In the rows, zero is written as 128.
Rows swapped in pairs by one turn or mirror: which row each one swaps with
Z612: [133 145 134 125 150 140 142  68 128 131 133 119 160 115 128 141 113 152
 157 104 111 115 163]
Z150: [152 160 154 136 133 164 105  94 113 116 128 116 148 117 123 134 154 125
 147  93 137 112 157]
Z849: [111 125 106 111 140 138 109  89 115 138 154 135 157 105 113 134 147 140
 156 112 127 114 177]
Z574: [103 124 139  94 120 163 117  97 137 128 146 132 126  97 116 150 173 146
 166  89 119 110 140]
Z153: [132 131 127 121 143 133 102  93 111 127 145 144 118 109 113 105 133 145
 140  99 133 130 116]
Z622: [105 134 131 138 143 116 116 113 121 122 140  98 125 126 132 152 127 160
 155  77 113 142 162]
Z377: [117 137 123 136 177 143 120 118 131 130 139 125 124 116 152 144 118 145
 161  74  92 112 152]
Z372: [132 141 154 105 140 136 126 113 113 129 143 167 128 143 124 137 137 147
 144 106 112 118 163]
Z902: [106 127 158 117 161 141 122 100 122 139 144 113 163 121 150 120 132 154
 182 108 133 107 135]
Z13: [105 125 109 139 137 134 123 110 114 142 181 135 145 113 123 140 116 127
 144 112 127 115 142]
Z870: [113 138 123 126 142 140 135 103 124 132 168 139 164 124 150 141 108 139
 154 102  89 122 134]
Z820: [148 129 143 138 118 149 118 122 146 109 135 116 117 120 147 168 135 142
 158  78 100 124 142]
Z998: [125 121 139 102 130 143 106  92 117 123 129 143 138  99  94 133 170 137
 164 109 129 124 147]
Z577: [112 141 140 131 131 119  89 107 115 111 127 115 130 109 110 142 141 153
 170  94 130 141 176]
Z833: [145 133 149 108 136 146 108 116 124 123 117 135 132  83 145 154 164 129
 182 111 133 108 147]
Z476: [123 151 156 142 142 137 109 119 138 133 139 126 105 114 138 126 186 147
 171 102 118 122 153]
Z878: [116 133 148 124 135 161 133 106 118 135 193  97 139 118 136 145 139 158
 159  92 119 111 151]
Z882: [126 134 130 125 143 136 115 110 126 145 170 124 142 109 150 113 155 140
 162 102 118 119  94]
Z55: [151 138 154 123 131 146 131 103 140 111 143 110 125  90 137 148 126 154
 192 108 123 110 167]
Z344: [128 144 176 144 124 144 114 111 129 121 126 124 158 108 151 129 121 149
 173 107 137 115 125]
Z843: [131 139 117 142 135 145 127 125 137 113 151 134 138 117 140 124 120 108
 130  83 121 110 151]
Z993: [127 135 174 102 148 141  97 100 129 125 146 142 139 122 122 153 165 127
 179 117 123 114 158]
Z696: [125 145 126 113 163 126 123 113 108 141 133 119 140  78 138 132 140 130
 162 110 142 105 164]
Z2: [106 142 144 134 128 144  97  99 123 128 131 147 137  75 110 164 137 139
 177 107 124 116 155]
Z633: [120 147 110 142 114 129 133 106 125 127 149 100 125 100 145 147 161 121
 186 105 118 112 130]
Z914: [127 113 143 128 141 130 113 104 129 122 162 113  98 109 122 139 134 130
 160  96 132 126 102]
Z124: [ 98 151 145 163 138 124 129 102 133 144 166 134 137 130 124 133 145 134
 142 113 113 129 151]
Z728: [141 131 168 122 138 135 105 116 127 134 153 153 139 114 130 132 150 120
 148 114 138 118 109]
Z544: [134 119 121 146 135 133 141 131 134 118 162 111 127 116 143 134 120 134
 144  80 104 127 129]
Z224: [122 155 161 119 129 147 121 106 134 111 147 128 135 118 129 157 114 148
 171  92  82 131 122]
Z318: [131 126 135 128 105 136 119 125 136 117 176 147 132  99 125 135 119 147
 168 116 128 122 166]
Z217: [146 135 143 117 135 159  97 115 128 120 116 133 108 113 133 148 169 144
 168  86 112 117 123]
Z709: [128 157 121 153 128 130 131 112 122 143 157 117 151 103 171 132 132 148
 147  91 106 119 136]
Z463: [135 129 118 117 151 137 129  80 138 135 111 114 135 131 139 148 163 133
 155  86 109 119 137]

Z728 is swapped with Z882
Z476 is swapped with Z124
Z870 is swapped with Z833
Z150 is swapped with Z878
Z544 is swapped with Z998
Z622 is swapped with Z577
Z463 is swapped with Z318
Z820 is swapped with Z849
Z153 is swapped with Z914

